In the rows, 128 means zero.
name the system of each run
path 1, Q888 (10 x 20)
[[141 100 140 139 123 108 157 108  91 157 110 161 159  94 145  70 192 129
   98 100]
 [ 79 107 145  97 143  90 148 167 135  88 166 110 150  79 112 122 139 133
  113 190]
 [118 152  95  94 127 131 115 164 192 120 126 138  96 159  92 172  73 122
  160 135]
 [195 155 100 128 137 154 135 109 108 152  81 171 100 174 175 115 121 128
  128  89]
 [132 114 151 157 151 126 127 102  67  97 136  87 136  99 191  85 159 131
  113 142]
 [ 74 112 145 153  98 100  92 131 144  91 151  64 135  98  77 161 122 130
  146 137]
 [141 135 120 122  89 131 126 128 148 169 113 181 134 166  64 188 115 140
  116 108]
 [155 132 141 112 166 173 166 115 112 175 146 188 159 148 173  97 143 129
   96 144]
 [ 86 117 139 118 160 132 133 136 160 109 156  78 135  80 163  65 136 103
  160 133]
 [120 123  93 112  90  73 117 157 155  92  85 106  88 104  81 145 123 123
  164  89]]
path 2, Q538 (10 x 20)
[[156 177 134  93  81 103 192 129  86 117 120 150 128 162 135 153 141 139
  115  78]
 [145 101 143 124 181 187 151 146  90  82 179 125 143 120 122 168 151 135
  139 168]
 [ 93  79 109 161 157 162  85 119 181 151 118  83 117 118 100 113  89 125
  140 142]
 [122 146 125 135  76  82 139 117 122 188  84 150  96 141 121  87 118 119
  101  78]
 [154 153 172  96 121 110 146 151  65 110 156 175 132 106 149 138 175 115
  121 148]
 [112 109 123 114 169 162  81 132 176  89 151 112 154 101 140 165 131 124
  169 180]
 [116 134  68 154 122 121 126  87 191 143  82 119 126 161 139 117  94 142
  128  94]
 [161 153 136 143 107  93 187 125  60 117 130 137 126 157 133  90 139 144
   87  96]
 [131 110 182 104 144 146 118 174  85  87 181  88 139 101 100 145 134 127
  141 163]
 [ 92 103 114 107 127 170  92 129 196 165 104 110 114 126  98 173  96 118
  161 126]]
path 3, Q600 (10 x 20)
[[114 150 145  69  96 100 127 179 137 147 122 121  93 155  89 149  64 131
  108 150]
 [169 158 145  86 143 187 130 139 100 162 122 175  87 156 168 156 122  98
  148 121]
 [130 100 126 171 163 175  98  83 120 130 120 125 125  88 182 113 176 102
  164 117]
 [ 84 113 106 189  94  59  96  94 154 103 111 103 143  95 108 117 146 135
  123 123]
 [141 166 125 112  87  59 142 149 126 104 140 160 155 164  89 151 114 160
   86 144]
 [164 144 151  73 168 189 161 151 124 128 171 150 168 168 147 141 113 144
  122 153]
 [105 100 128 123 167 204 149 113 155 150 135  77 124 116 153  98 120 108
  166  94]
 [102  98 104 164  99  91 137 128 111 133  80  96  65  95  97 102 136 111
  140  77]
 [150 121 137 129 111  70  97 160  75 113 110 164  95 116  97 149 133 135
   95 175]
 [136 155 154 101 147 151  73 126 151 140 156 167 159 146 161 164 110 130
  122 200]]
path 4, Q226 (10 x 20)
[[113 170 143 155 116 154 105  95 133  96 174 128 147 155 136 216 123 127
  147 150]
 [147 115 109 199 134 168 120  74 148 139 138 136 174 154 110 125 143 145
  136  85]
 [124  80 135 137 116 100 162 124 106 157 109 108 164 112  99  61 147 157
   79 103]
 [ 85 120 158  66 113  98 173 191 123 132 154 115 116 106  82 121 114 123
  109 151]
 [131 147 117  78 156 174 132 173 167 133 142 165  85 137 121 167 104  94
  180 135]
 [166 127  89 142 172 169 105  97 133 136  81 154  91 131 204 114 133 110
  154 124]
 [120 130 125 176 118  72  96  89  91  96 100  93 117 104 184  92 143 132
  105 142]
 [116 160 157 144  71  64  90 132 120  85 154 103 158 131  83 164 126 145
  124 134]
 [154 135 139 113 115 170 131 122 149 140 154 156 189 174  79 190 126 159
  124 116]
 [118  92 123 134 168 196 189 105 129 177 140 134 155 142 139 101 134 135
  101 119]]
path 5, Q354 (10 x 20)
[[147  86 122 124 201 167 156 154 100  77 159  99 140 124 131 110 122 151
  117 177]
 [ 88 121 137 125 123 133 106 139 154 142 120  43  97 141 114 100  57 127
  128 127]
 [150 163 138 124  72 108 120 123  93 170  84 149  71 155 127 141 115 109
  127  74]
 [157 113 153 141 143 156 109 112  65 125 135 177 129 107 151 172 185 118
  125 159]
 [ 73  98 130 154 151 136  86 105 187 124 156 112 177  91 128 133 138 126
  135 179]
 [105 162 101 123  90  69 145 121 199 143 122 148 155 141 109  94 115 136
  123  91]
 [187 152 123  82 133 120 195 158  85  96 136 165 136 150 134 117 149 144
  121 104]
 [134  91 138 108 186 195 137 151 105  86 149  64 118 120 136 143 113 133
  149 158]
 [ 89 114 108 163 119 138  97 112 158 156  94  74  73 138 113 122  72 114
  139 110]
 [151 154 134 156  84  84 116 114  82 168  94 183  91 145 129 122 136 117
   94 109]]
path 6, Q600 (10 x 20)
[[ 95 100 107 122 130 123 136 129 133 156 103 191  85  75 127 160 173  87
  140 143]
 [129 142  91 164 160  88  95 134 163 104 137 195 109 108 147 106 140 105
  137 179]
 [159 175 117 119 134  81  90 122 163  83 128 125 165 144 178  82 112 148
  130 139]
 [138 159 136  92 107 128 162 109 114  79 125  65 165 158 169 153 119 161
  126  97]
 [120 110 128 148 133 183 183 116  86  99 150  76 120 156  94 183 120 148
  131 101]
 [130  75 136 176 142 168 119 137 110 171 136 118 108 138  53 120 106 130
  112 128]
 [114 104 165 112 108 112  93 144 131 215 108 159 121 104 106  83 123 111
   99 141]
 [104 154 151  73 106 100 124 145 143 154 127 186 120  84 164 132 163  87
  143 141]
 [138 153  85 122 155 124 130 127 165  69 133 173 124 103 167 156 165 107
  183 135]
 [157 128  62 165 165 113 121 102 152  62 110 111 144 149 158 109 117 162
  132 133]]
path 7, Q338 (10 x 20)
[[130 137 161 136 139 120 131 141 151  99 197 131 196 100 109  83 168 125
  155 115]
 [134  87  97  58 152 141 145 167 180 100 110  95 156 111 100 125 120 154
  154 118]
 [112 123  81  99 147 134 204 142 116 132  94 132  73 154 143 139  93 136
   94 142]
 [131 154 143 187 149 132 135 133  67 115 160 123  55 145 142 108 103  97
  124 146]
 [158 122 163 147 113 132  27 127 108 122 112  88 112 112 124 129 125 115
  167 111]
 [124 119 129  92  76 115  94  92 141 160  70 146 163 118 140 187 155 147
  116 118]
 [ 97 149 125 149 122 119 177  94 147 140 173 199 181 135 130 152 165 133
   96 148]
 [135 127 128 156 172 141 134 147 175 107 193 128 173 127  99  60 125 127
  148 126]
 [144  99 114  60 142 127 142 170 148 121  90  71 124 120 121  79  97 147
  139 103]
 [112 129 118  84 121 124 192 144  72 118  95 113  61 131 152 168 117 121
  105 135]]
path 8, Q338 (10 x 20)
[[116 138 144 138 159 189  94  83 146 130 145 102 142 119 206 126 134 107
  166 136]
 [104 124  92 160  90  90 133  82 159 101  92  89 144 108 133 125 153 135
  152  64]
 [157 123 109 132 103  65 162 148  99  96 121 158 152 139  71 134 147 168
   85 129]
 [137 120 164 107 167 163 124 164 118 137 181 136 152 153 105 134  91 145
   94 201]
 [ 93 134 149 107 139 194 123 124 166 177 138  86 104 140 148 118  84  95
  160 107]
 [128 122 109 134 104 121 158 113 106 140  79 129  82 101 146 109 170  99
  158  50]
 [149 101 112 154 136  78 116 138  82  78 116 163 123  83 121 135 181 134
  114 168]
 [117 140 127 126 142 107  65 137 175 110 152 138 152 143 117 156  86 145
  113 210]
 [133 186 134 100 108 154 132 108 174 167 132 129 148 190 156 126  82 130
  134  89]
 [151 127 141 130 124 158 189 104  79 122 133 110 149 128 158 101 174 131
  134  61]]
path 9, Q226 (10 x 20)
[[ 76 125 125 147 122 129 178  66 131 160 124 122 165 121 182 102 154 134
   89 119]
 [100 142 128 151 110  77 184 155 121  77 172 109 122 101  85  95 149 115
  140  97]
 [182 108 107  79 145 128 111 192 149  94 118 137 130 131  67 139 111 148
  155 130]
 [138 116 114  84 158 177 125 120 130 167  86 130 110 165 174 153  83 144
   99 168]
 [ 89 162 152 173 123 143 139  94  94 147 147 104  75 132 184 112 119  87
  129 120]
 [146 127 148 169 101  99  77 130 112  95 139 120 128  84  97 115 176 105
  179  84]
 [150  87 111 102 117 103  91 124 149 122  92 158 184 111  96 168 154 169
  107 154]
 [ 88 147 118 124 136 129 182 110 150 155 153 159 155 169 143 142  96 147
   66 177]
 [124 170 145 142 143 151 172 141 137 123 188 112 124 150 133  69 111 101
  155  84]
 [170  90 123  85 138 143 115 155 118 102  89  81 121  90 122 103 151 129
  178  74]]
path 10, Q538 (10 x 20)
[[ 98  82 108 160 179 155 110 149 150 138 144 158  89 103  94 146 118 105
  132 191]
 [139 137 120 149 126 101  65 123 164 183  99 163 108 139 140  68  95 113
  117 137]
 [157 174 161  90  87  86 115 114  95 131 105 140 147 126 195 102 156 126
  121 104]
 [114 145 129 109 130 132 141 117 123  50 155 106 159 107 156 195 162 136
  159 139]
 [118 108  70 167 155 151 139 112 181  92 137 110 142 157  85 167 102 155
  141 130]
 [152 112 121 152 132 127 157 132 110 168 117 123 130 174  93  72  92 156
   76 104]
 [123 124 201  92 116 133 143 164  64 156 153 102 113 109 124  90 130 110
  112 127]
 [ 91 120 150  92 124 157  99 146 149 136 135 132  97  78 124 177 146  79
  186 133]
 [132 119  62 152 143 127 105  95 177 142  82 199 111 122 145 152 146 117
  142 132]
 [156 142 108 168 143  77 125 102 109 110 121 158 155 145 173  72 136 156
   78 158]]
path 11, Q888 (10 x 20)
[[121 127 118 135 109 108  71 132 196 182 116 191 136 122  88 120 119 112
  139 133]
 [150 161 126  69 115 101 143 120 140 149 105 194 166 133 187 108 156 134
  109 126]
 [124 155 123 101 162 130 174 137 129  50 165 100 149 119 179 126 141 133
  149 140]
 [139 113  85 155 143 138 124 138 149  70 120  63 105 144  86 139  94 144
  164  98]
 [161 103 120 153 107 121 117 115  80 162  73 115 103 166 102 125  99 156
   81 107]
 [107 131 197 130 119 142 129 122  62 171 156 122 121 127 151 125 125 117
   81 164]
 [ 83 132 173 125 128 162  95 137 159 142 179 128 130  86 114 154 147  80
  180 132]
 [136 111  80 120 123 123 120 117 189 142  96 192 143 100 107 142 170 120
  166  96]
 [144 130  82 122 151  83 174 119 135 109 111 180 157 132 162  94 147 157
   80 157]
 [123 165 138 114 148 104 138 156 134  71 166  78 132 150 151  93  78 140
  119 159]]
path 12, Q354 (10 x 20)
[[ 77 111  74 162 166 107 174 129 177 110 149 166 124 108 114 124 135 119
  119 169]
 [154 155 122 122 153  85 126 176 150 109 154 141 125 146 120  46  92 131
  119 147]
 [182 143 154  53 120 137 114 152 100 115  97  82 131 147 167 111 106 146
  135 105]
 [113 129 125 125 117 176 142  92  93 112 103  76  95 139 164 203 125 125
  147 103]
 [104 121 114 231 130 135 112  90 117 130 146 141  94 134  95 157 130 112
  130 132]
 [142 107 152 164 118  90  82 130 129 166 139 171 170 118  84  82 139 141
   88 151]
 [111 131 167  39 103 112 138 148 147 157 132 142 191 108 135 123 144 142
  105 139]
 [102 153 112  73 138 160 187 141 169 107 149 134 118 117 148 164 137 103
  179 104]
 [158 115  66 173 186 151 147 133 140  87 122 134  80 128 133 100 126 115
  168 110]
 [159  95 113 161 149  97 100 128  88 112  88  89 108 136 137  74 100 158
   83 156]]

runs to name
path 13 (2 x 20)
[[122  92 153  69 118 123 142 133 128 185 106 162 177  86 136  98 175 134
  100 127]
 [ 66 140 120  96 151 115 169 136 164 118 152 148 122  88 176 122 142  98
  134 171]]
  Q538
path 14 (2 x 20)
[[120 127 170 159 145 170 136 107  78 158 150 138 103  97 170  98 167  85
  140 114]
 [100  92 126 152 125  86  87 133 151 100 128 119 139  48 110 105 178 107
  164 130]]
  Q226
path 15 (2 x 20)
[[122 165 112 162  87  72 152  97 130  73 142 138 161 117 129 139 178 131
  144  84]
 [157 111 106 111 145 108 155 158 135  65 154 136 184 133  74 147 139 175
  117 148]]
  Q538
path 16 (2 x 20)
[[116 191 171  88 107 107 147 138 131  87 180  97 171 148 154 133 115 136
  130 130]
 [141 129 111 102 143 191 158 135 157  92 148  98 143 145 107 172 125 132
  188  80]]
  Q538
path 17 (2 x 20)
[[138 108  86  98 143  97 129 118 162 154  68 141 145 132 165  72 111 154
   89 143]
 [113 185 148 113 118  94 171 134  89  98 146 102 100 146 187 105 108 117
  106 132]]
  Q538
path 18 (2 x 20)
[[108 153 105 175 106  71 117 105 160  94 151 133 166 163  97 155 106 163
   95 157]
 [163 170 163 109 105 143 129 130 138 151 162 129 182 195 109 118  91 157
  109 102]]
  Q888
path 19 (2 x 20)
[[ 89 113 106 100  93 102 121 135 191 184  81 123 117 125  89 118  93 128
  124 104]
 [143 160 123  96 116  97 181 149  82 144 111 194  77 131 154 123 140 106
  108 125]]
  Q600
path 20 (2 x 20)
[[150 177 109 138 137 124 153 126 176 103 163 163 154 142 139  88 147 111
  173  78]
 [186  90  99 117 159 131 157 139 101  75 105  94 151 118 130  83 152 162
  132  97]]
  Q354
path 21 (2 x 20)
[[137 146 122  89 108 105 102 159 134 147  92 180  61  97 131 143 140  81
  167 111]
 [168 137  97 129 157 120 113 115 108  88 109 193 118 115 184 156 173 122
  137 166]]
  Q888
path 22 (2 x 20)
[[126 154 107 106 108 127 138 103 160 153  78 110 109 138 183  89 118 113
  154  60]
 [137 123 121 147 112  96 172 118  50  76 110 110  99 105 146 137 175 127
  123 102]]
  Q600
path 23 (2 x 20)
[[118 148 178 102 107 146 109 110 114 170 127 150 127  89 182 113 174  84
  157 102]
 [ 99 114 105 138 128  99 132 109 144  79 130 149 151  65 146 157 201 115
  159 134]]
  Q226
path 24 (2 x 20)
[[124 151 153  86 165 149 131 172 151 165 162 157 107 130 151  75  95  93
  133 160]
 [147 138 119  82 134 131  93 143 148 113  90 115  89  93 178 108 138  93
  194 100]]
  Q888
path 25 (2 x 20)
[[ 90 115 155 115 113 142 118 113 158 196 132 171 144  79 135 109 174  87
  150 110]
 [105 125  93 113 131  82 163 129 163 112 121 190 142  75 147 115 188 110
  141 130]]
  Q226
